Look-ups in named tables: a row name and a column name give one cell, copied from the table.

Vel
cols = Zodolo, Panetes, Muz, Runisud, Tazuf, Tud, Mez, Figumo, Ninafir
Ruz: [57, 49, 68, 78, 31, 78, 21, 59, 82]
Sinepi: [59, 51, 58, 70, 41, 72, 7, 59, 71]
Lisif: [57, 49, 67, 77, 32, 78, 19, 59, 81]
Lezuzo: [58, 55, 41, 48, 71, 45, 43, 45, 30]
Nit: [58, 55, 40, 46, 74, 42, 50, 43, 26]
Vibon: [59, 57, 31, 39, 85, 34, 46, 40, 12]
Dob: [57, 49, 68, 76, 30, 78, 24, 60, 83]
Tiv: [53, 51, 74, 73, 27, 75, 49, 62, 88]
Rakoten: [62, 54, 37, 52, 70, 50, 11, 47, 32]
Rut: [57, 53, 59, 65, 41, 70, 16, 65, 75]
Rapof: [54, 57, 41, 38, 77, 34, 79, 43, 22]

Sinepi, Ninafir -> 71
Tiv, Runisud -> 73
Vibon, Muz -> 31
Nit, Panetes -> 55
Sinepi, Tazuf -> 41
Vibon, Tud -> 34
Sinepi, Zodolo -> 59
Dob, Panetes -> 49
Lisif, Runisud -> 77
Tiv, Zodolo -> 53
Vibon, Tazuf -> 85
Ruz, Mez -> 21
Nit, Muz -> 40
Lezuzo, Zodolo -> 58

Tadugun =
,Mito,Zikivoz,Pon,Pas,Poge,Lera,Ravuter,Vebedud,Robiz,Tumora
Vis,564,368,320,274,649,315,436,592,490,580
Rabe,558,370,322,278,638,320,435,585,489,571
Dul,477,470,358,344,322,505,399,429,538,320
Sel,477,473,359,346,317,509,400,427,540,316
Zar,480,473,357,343,318,509,400,429,543,317
Keb,524,500,330,306,300,547,400,455,609,293
Vomari,86,419,721,824,257,436,449,136,84,373
Lop,565,367,320,274,653,313,437,594,490,583

Keb, Zikivoz -> 500
Dul, Zikivoz -> 470
Rabe, Ravuter -> 435
Lop, Vebedud -> 594
Keb, Robiz -> 609
Sel, Pas -> 346
Vomari, Poge -> 257
Lop, Pon -> 320
Vomari, Mito -> 86
Vomari, Lera -> 436
Zar, Zikivoz -> 473
Sel, Vebedud -> 427
Vis, Vebedud -> 592
Zar, Poge -> 318
Keb, Lera -> 547
Vis, Pas -> 274
Which row has the largest Poge? Lop

Nov:
	Gafid	Veme	Suto	Tibidat	Zifavi
Gigale	0.6	0.5	0.2	0.2	0.5
Ren	0.6	0.5	0.2	0.2	0.5
Faban	0.5	0.6	0.7	0.6	0.6
Tabi	0.5	0.6	0.7	0.6	0.6
Donas	0.5	0.6	0.7	0.6	0.6
Lotemut	0.5	0.7	0.8	0.6	0.7
Geb	0.1	0.1	0.5	0.6	0.1
Kalinov	0.6	0.5	0.2	0.2	0.5
Gur	0.5	0.6	0.7	0.6	0.6
Dad	0.5	0.6	0.7	0.6	0.6

Zifavi of Faban: 0.6
Tibidat of Dad: 0.6
Veme of Donas: 0.6
Veme of Gur: 0.6
Suto of Ren: 0.2
Zifavi of Ren: 0.5
Veme of Tabi: 0.6
Tibidat of Donas: 0.6
Gafid of Donas: 0.5
Zifavi of Kalinov: 0.5
Tibidat of Lotemut: 0.6
Suto of Gur: 0.7
Gafid of Kalinov: 0.6
Tibidat of Geb: 0.6
Tibidat of Faban: 0.6
Suto of Lotemut: 0.8
Gafid of Ren: 0.6
Tibidat of Kalinov: 0.2
Veme of Faban: 0.6
Suto of Faban: 0.7

Fuleke =
|  | Lirigam | Bor | Rul | Lof | Kadev | Bogaku | Val | Tibev | Gevop |
|---|---|---|---|---|---|---|---|---|---|
| Digovir | 205 | 216 | 161 | 181 | 37 | 178 | 189 | 190 | 194 |
| Bazu | 42 | 69 | 219 | 218 | 196 | 41 | 40 | 56 | 32 |
| Fufufev | 199 | 215 | 176 | 188 | 37 | 170 | 183 | 194 | 182 |
| Pekosez | 58 | 102 | 219 | 217 | 197 | 42 | 44 | 63 | 38 |
| Pafib | 218 | 217 | 218 | 219 | 217 | 29 | 33 | 30 | 30 |
| Fufa | 201 | 216 | 161 | 184 | 166 | 151 | 119 | 38 | 67 |
| Div | 206 | 217 | 186 | 204 | 153 | 115 | 105 | 69 | 159 |
| Guf | 77 | 132 | 211 | 217 | 197 | 56 | 58 | 54 | 44 |
| Fud | 214 | 217 | 123 | 114 | 55 | 169 | 156 | 68 | 180 |
| Dos | 216 | 218 | 107 | 102 | 40 | 210 | 197 | 84 | 137 |

Lof of Guf is 217
Kadev of Pekosez is 197
Val of Dos is 197
Rul of Guf is 211
Tibev of Fufa is 38
Val of Guf is 58
Bor of Digovir is 216
Lof of Pekosez is 217
Bor of Div is 217
Lof of Dos is 102
Kadev of Digovir is 37
Lirigam of Fud is 214
Bor of Dos is 218
Kadev of Bazu is 196
Tibev of Div is 69
Which row has the largest Lirigam? Pafib

Nofu:
        Tebaf  Nit  Dusudu  Labife  Voripup  Pufefak  Lema  Pok  Pozi  Puruzak
Losa      181  117     107     106      150      166   110  153   190      102
Lufak     138  116     133     153      141      145   136  137   143      125
Subisa    129  136     136     133      121      138   148  121   143      136
Div       137  133     130     137      137      138   134  135   135      134
Bar       131   89     142     168      143      174   141  156   196      136
Bamo      182   96      52     164      184      197   140  160   162      154
Mit       137  127     141     135      137      139   134  140   144      128

Voripup of Bamo is 184
Dusudu of Bar is 142
Nit of Mit is 127
Pozi of Subisa is 143
Dusudu of Bamo is 52
Pufefak of Bamo is 197
Pok of Bamo is 160
Dusudu of Div is 130
Pok of Subisa is 121
Labife of Bamo is 164
Pozi of Bamo is 162
Puruzak of Bamo is 154
Tebaf of Lufak is 138
Nit of Div is 133
Lema of Bar is 141
Tebaf of Subisa is 129
Pufefak of Div is 138
Voripup of Bar is 143
Which row has the largest Puruzak? Bamo

Table Ret
	Zizatig	Rafefen	Pidoz	Tegat
Vebitud	27	57	46	25
Nok	52	75	72	48
Guf	53	23	34	53
Vof	21	29	63	18

Guf, Tegat -> 53
Vebitud, Tegat -> 25
Nok, Pidoz -> 72
Guf, Zizatig -> 53
Vebitud, Rafefen -> 57
Nok, Tegat -> 48

Tero =
,Luburav,Rege,Dogadof,Zose,Gofuv,Dif,Zur,Lon,Tivovaz
Suk,104,77,161,68,229,82,24,13,14
Duzinon,230,227,194,226,16,227,226,215,230
Tameseg,71,78,231,204,178,23,17,85,44
Samat,225,215,219,226,18,222,220,211,229
Sidod,99,101,231,208,179,19,16,97,56
Ligus,39,40,42,83,85,140,136,164,164
Zepatu,233,228,180,223,218,173,105,13,56
Sopomo,220,221,230,234,152,108,86,61,220
Bufeza,130,118,229,203,177,50,35,84,44
Zalur,204,206,83,153,64,203,169,61,178

Lon of Sidod = 97
Zose of Sidod = 208
Rege of Sopomo = 221
Gofuv of Ligus = 85
Zur of Suk = 24
Rege of Duzinon = 227
Zur of Ligus = 136
Tivovaz of Tameseg = 44
Tivovaz of Zalur = 178
Gofuv of Duzinon = 16
Dif of Bufeza = 50
Zur of Duzinon = 226
Dogadof of Ligus = 42
Lon of Zepatu = 13
Dogadof of Samat = 219
Zur of Sidod = 16
Zur of Zepatu = 105
Luburav of Tameseg = 71

